Rotation paths and how fast each direction turns (degrees each step):
Each turn is a multiple of 5 degrees from 10 to 175, or 0.
Each row of a path follows its step; steps can be skipped.
Path 1:
step 1: [-1.73  1.97 -0.77 -3.99 -0.68  0.68  4.49 -0.94  0.61  0.59 -0.67  0.61
 -2.97 -1.67  2.69 -1.21  0.81  3.53 -2.14  1.25 -2.04  0.70  1.97 -0.48
  0.50 -3.03  0.58  1.02  0.91 -0.68  1.48  1.11 -4.19  3.14  2.28  0.60
 -4.03 -1.10 -0.39  1.65 -2.27 -2.26  0.00 -3.94  3.15 -0.52  0.51  1.27
 -2.10 -4.49  0.12 -2.06 -2.09 -1.24  0.71  2.25 -0.18  3.77 -0.35 -0.47
  2.51  2.59 -2.54  0.62 -2.87  1.79  0.74 -2.00 -1.51  0.38 -0.39 -0.16]
step 5: [-3.26 -1.70 -0.94  1.13  0.52 -2.98  0.58 -1.07  2.37 -0.36 -3.79  0.16
 -0.34 -5.44 -0.14  0.40  1.50  0.33  0.54 -1.18 -0.24 -0.64  1.41 -0.64
  1.27  1.56  3.89 -0.68  0.31  0.63  1.05  2.25 -1.93  0.26  0.62  0.20
 -2.30 -1.37 -3.14 -1.46 -0.87 -3.45  0.55 -3.38 -1.43  1.99 -2.88 -0.63
  2.08 -1.63 -3.49 -0.33 -1.23 -3.28  4.09  5.54  2.76  1.95  0.78  1.31
  2.12  0.76  1.14  0.53  0.13 -3.44  0.01  0.75 -1.19 -0.08 -1.94  2.89]
step 7: [-0.22  1.45  0.07 -0.16  3.28  0.36 -0.63 -2.16  4.25  4.45  0.21 -3.77
 -4.68 -0.76  0.50 -2.31  0.33  1.62  4.33  2.20 -1.83 -0.47 -1.57  0.07
  0.89  0.56 -2.27 -0.71  0.04  2.41  0.24 -1.14 -0.66 -2.36  0.09 -1.59
  0.34 -0.21 -2.84  1.06  1.39  0.99  0.26 -0.86  1.15  1.22 -1.22  1.68
  3.08  0.72 -0.86  7.11  1.44 -0.10  2.11  0.08 -2.32 -2.01 -4.40  1.24
  1.09 -2.41  0.18 -2.52 -0.68  1.91  1.61 -0.33  1.15 -0.50  0.35 -0.39]
step 8: [-0.01  0.79  0.67  3.23  0.22 -0.35  1.67  1.04 -1.60  3.19  0.59  0.47
 -4.59  0.22  1.58 -0.65  3.75 -0.57 -0.87  1.92 -3.46  1.40 -1.29  0.04
 -0.78 -3.57  0.18 -0.84  1.26 -0.75  0.66 -1.29 -1.49  2.00 -3.16 -1.52
  2.29  0.47 -3.58 -1.84 -1.39  1.43 -3.10 -2.50  1.13 -0.65  3.55  1.09
  0.60 -2.57 -1.26  2.03 -3.12 -3.56  0.49  1.77 -0.16 -2.03 -0.35 -0.78
  0.44 -2.80 -0.21 -5.00  3.13 -1.68  1.22  2.71  2.69  2.14  1.59 -2.04]
step 9: [ 2.09 -0.65  0.39  0.70 -3.99 -2.84  0.47  1.96  2.23  4.41 -1.03 -2.32
  1.29 -1.96  3.98  2.80  3.24  0.20 -4.19 -1.24 -2.36  0.02 -0.14  2.00
 -0.06 -0.25  0.03  1.03 -0.04  0.09  0.19 -2.51  1.45  3.32  2.67 -1.31
 -2.58  0.84 -1.70 -3.01  0.67  1.93 -2.58 -1.35  0.74  1.73  0.35  2.17
  0.95 -2.16 -0.14  1.84 -0.92 -1.11  3.20  3.00 -0.45  0.17  4.51  1.62
  3.45 -0.07 -2.68  1.37  1.76 -0.06  1.53 -0.09  0.88  0.93 -2.30  2.28]
step 15: [ 1.45 -2.94 -0.71  1.50  2.87  0.61 -2.52  2.75  1.60  2.55 -1.05 -3.87
 -1.29  1.62 -3.74 -1.66 -0.49 -2.87  0.39 -2.54 -0.61 -1.30  0.63 -1.84
 -4.38  0.67  3.32 -4.72  2.45  0.63 -0.61  0.80 -0.01  0.13 -2.95  1.86
  0.30  1.39 -1.38  0.59  2.08 -0.32 -0.57 -1.10 -1.30 -1.39 -0.47  0.50
 -0.95  5.29 -1.59  3.56  2.24 -1.31  0.70  0.56  1.74  0.45  1.64 -3.14
 -0.35 -3.67 -1.62 -3.04 -0.22  1.44  0.79 -1.56 -0.13  0.69  1.19  2.61]
step 18: [-0.82 -0.91  4.10  0.92  0.84  2.29  1.34 -0.76  2.98  4.72 -0.63  0.05
 -1.60  0.73  2.55 -1.24  0.09  2.49  0.45  1.93  0.59 -1.44 -0.87 -3.93
 -0.14 -0.12 -1.23 -1.56  4.83  2.12  2.94  1.64 -2.20 -0.09 -0.14 -0.86
  0.57 -0.24 -0.38  1.92 -2.19  0.49  0.50 -2.02 -2.27  0.76 -1.14  4.21
 -2.76 -3.60  1.55  1.18  2.52  0.78 -1.51  0.94 -0.76  4.49 -1.48  0.66
 -0.61  1.97  1.72  0.90  0.48  1.11  2.13  1.01 -0.34  2.37 -4.05  4.19]
step 23: [-1.42  2.15 -2.81  3.75  3.18 -2.64 -1.01 -2.31 -1.41 -1.82  0.49 -2.22
 -4.52 -0.35  0.88 -1.99 -3.09  0.44  0.53  0.02 -5.13 -1.26  1.61 -2.10
  0.60  1.52  1.96 -0.28  1.89  6.21 -2.88  2.61 -1.04 -2.00 -2.50 -2.97
  1.57  1.19  0.80  1.18  0.57 -3.13 -1.71 -1.21 -0.01 -0.77 -0.72 -1.06
  0.62  1.06  1.84 -0.92 -1.23  1.69 -1.65  0.37  0.70  2.09 -1.86  0.73
 -1.98 -1.43  1.16 -4.54 -0.48  1.62 -0.24  0.54 -0.90  0.13 -0.06  2.05]
step 24: [-4.33  1.00  0.27 -3.39  3.76 -1.39  1.71 -1.82 -0.38  2.98 -0.56 -1.34
 -2.76 -0.63  2.73 -0.88  0.91 -1.63  1.53 -3.00 -4.06 -0.66  0.03 -2.66
 -2.49  0.53 -2.01  4.10 -2.15  0.72 -2.67 -1.40 -1.21 -0.82  2.92 -2.95
 -1.36  2.92  0.71  0.01 -0.46 -1.56 -2.28 -3.24 -0.01  0.36  0.71  0.27
 -0.09  2.76  1.27  1.22 -0.33 -1.84 -1.43 -1.16  3.36 -0.90  0.29  0.25
  4.94 -1.82 -0.18 -3.53 -0.09  0.87 -0.63  0.83  3.15  0.38  0.16 -2.07]
step 25: [ 1.32 -1.76 -0.34  0.41  0.26 -0.63 -0.19 -1.34 -1.85  5.96 -1.45  0.73
 -0.26  0.55 -3.83 -0.49  3.86  1.12 -1.92  2.50 -1.91  0.11  1.36 -4.84
 -0.17 -0.56 -1.64  2.33 -1.60  1.71 -3.78 -0.28  1.25  0.01 -1.36  0.17
 -0.69 -0.93  1.96  0.01  0.18  0.23 -2.41  2.64 -2.80  2.91  2.25  0.64
  0.80 -1.90 -0.54  0.20  1.38 -2.44  1.07 -0.91 -1.77 -0.19  1.88  0.81
  3.98 -1.86  0.60 -2.62  3.51  0.09 -2.85  3.24  3.97  1.39 -2.66  1.32]
[-0.50  0.34  0.44 -0.16  0.04  0.97 -0.34  0.22  0.67 -0.27 -0.48 -0.33
 -0.14  0.42 -0.51 -0.53 -0.41 -0.30 -0.07  0.26 -0.33 -0.17  0.33 -0.66
 -0.29 -0.52 -0.36  0.06 -0.13  0.56  0.35 -0.16 -0.56  0.53  0.52  0.01
  0.04  0.08  0.33  0.03 -1.28 -0.21  0.09 -0.39  0.16  0.35 -0.08  0.71
  0.24 -0.11 -0.52  0.17 -0.18 -1.12 -0.51 -0.09  0.70 -0.10 -0.38 -0.04
  0.12  0.32  0.35 -0.15  0.43 -0.88  0.25 -0.58 -0.60 -0.03  0.40 -1.49] | 110
[ 0.19 -0.38  0.61  0.45 -0.54  0.03  0.53 -0.04 -0.04  0.09 -0.41  0.47
 -1.05  0.13 -1.02 -0.52 -0.45  0.55 -0.09  0.34 -0.32  0.03  0.11  0.36
 -0.58  0.07  0.13 -0.47  0.90  0.20  0.43  1.07 -0.49 -0.40 -0.23 -0.24
 -0.47 -0.01  0.14  0.45 -0.17 -0.15  0.38  0.04 -0.34 -1.26 -0.07 -0.70
  0.38 -0.72  0.04 -0.58  0.18 -0.47 -0.21 -0.32  0.08 -0.41  1.08  0.23
 -0.51 -0.05 -0.22 -0.30  0.84 -0.06  0.07  0.70  0.31 -0.21 -0.14  0.08] | 145
[-0.32 -0.36  0.18 -0.38  0.48  0.27  0.16  0.26  0.74 -0.10 -0.01  0.21
 -0.42  0.38 -0.62 -0.07  0.59  0.78 -0.20 -0.01 -0.44 -0.57 -0.44  0.68
  1.00  0.51  0.39 -0.17 -0.80 -0.56 -0.09  0.49 -0.91 -0.11 -0.29 -0.34
  0.42  0.31  0.64  0.40  0.80  0.00 -0.39  0.16  0.01  0.19 -0.17 -0.35
 -0.49  0.92  0.67  0.98 -0.15  0.26 -0.82 -0.67  0.08 -0.74  0.22 -0.11
  0.40 -0.51 -0.01 -0.46 -0.14 -0.70  0.06 -0.50 -0.21  0.30  0.04 -0.18] | 85
[ 0.29  0.48 -0.53  0.19 -0.56  0.46 -0.61 -0.27  0.01  0.59 -0.52  0.88
  0.44  0.27  0.30 -0.05  0.16 -0.36  0.00  0.14  0.11  0.45 -0.20  0.43
  0.26  0.05  0.61 -0.10  0.06 -0.09 -0.19  0.71 -0.31 -0.72  0.14 -0.52
 -0.29  1.21 -0.38  0.73 -0.47 -1.21  0.38  0.12 -0.29  0.18 -0.59 -0.85
 -0.19 -0.05  0.10  0.18 -0.36 -0.19  0.13 -0.05 -0.19  0.66 -0.61  0.57
  0.34  0.19  0.59 -0.01 -0.72  0.59  0.69  0.17 -0.85 -0.21  0.67 -0.17] | 65
[-0.05  0.29 -1.22  0.76  0.47 -0.47  0.35  0.84  0.82 -0.17  0.39  0.36
 -0.62 -0.55 -0.08  0.09 -0.23 -0.10 -0.07  0.27  0.23 -0.55  0.39  0.06
 -0.21 -0.33 -0.81 -1.05  0.70 -0.44 -1.31  0.50  0.15  0.22  0.19 -0.14
  0.72  0.45 -0.54  0.30 -0.25 -0.01 -0.41 -0.37  0.80 -0.02  0.47 -0.04
 -0.90  0.41 -0.49 -0.18 -0.11 -0.26  0.22 -0.32  0.11 -0.62 -0.16  0.26
 -0.40  0.80 -0.07 -0.06 -0.23  0.02  0.19 -0.05  0.05 -0.10  0.10  0.12] | 95
[ 0.10 -0.07  0.38 -0.08  0.01  0.32 -0.51 -0.78  0.69 -0.16 -0.23 -0.04
 -0.46 -0.56 -0.24 -0.31  0.61 -0.67  0.79  0.22  0.72  0.00  0.98  0.40
  0.28  0.26 -0.65  0.20 -0.04 -0.45 -0.11 -0.04  0.56 -0.57 -0.94 -0.27
  0.00  0.56  0.84 -0.11  0.30 -0.36 -0.23  0.30  0.03  0.10  0.30  1.10
 -0.57 -0.63  0.41  0.13  0.88  0.14  0.83 -0.61 -0.05  0.56  0.28 -0.11
 -0.42  0.03 -0.55  0.19  0.66 -0.05  0.28  0.23 -0.66  0.44  0.34 -0.22] | 95
[-0.24 -0.12  0.66  0.03 -0.58  1.02 -0.15  0.09  0.09 -0.63 -0.44  0.62
 -0.15 -0.66  0.36  1.24  0.37 -0.24 -0.09  0.67 -0.13  0.12  0.08 -0.85
  0.21 -0.69  0.58 -0.13 -0.40 -0.44 -0.24 -0.29  0.14  0.30  0.30 -0.11
  0.71  0.20 -0.30 -0.09  0.47  0.01 -0.18 -0.03 -0.09 -0.27 -0.41 -0.27
  0.03 -0.52 -0.33  0.23 -0.44 -0.64  0.61 -0.71 -0.57 -0.84  0.17  0.10
  0.03 -0.30  0.31 -0.03  0.26  0.81 -1.02  0.38 -0.19  0.60 -0.95 -0.31] | 85
[-0.40  1.36  0.02 -0.57  0.22  0.57  0.90  0.62 -0.11 -0.43 -0.92  0.06
 -0.64 -0.21  0.46 -0.61  0.07  0.70  0.15  0.15  0.49  0.05  0.17  0.16
 -0.21 -0.05 -0.24  0.56  0.43 -0.48  0.30  0.52  0.17 -0.03 -0.20  0.06
  0.52 -0.57 -0.63 -0.47  0.69 -0.31  0.06 -0.02 -1.00 -0.09 -0.15  0.38
 -0.04  0.39  0.04  0.15 -0.02  0.06 -0.33  0.01 -0.07  0.43 -0.18  0.33
  1.22  0.75  0.29  0.98  0.15 -0.06  0.47  0.55  0.48  0.37 -0.18 -0.07] | 170
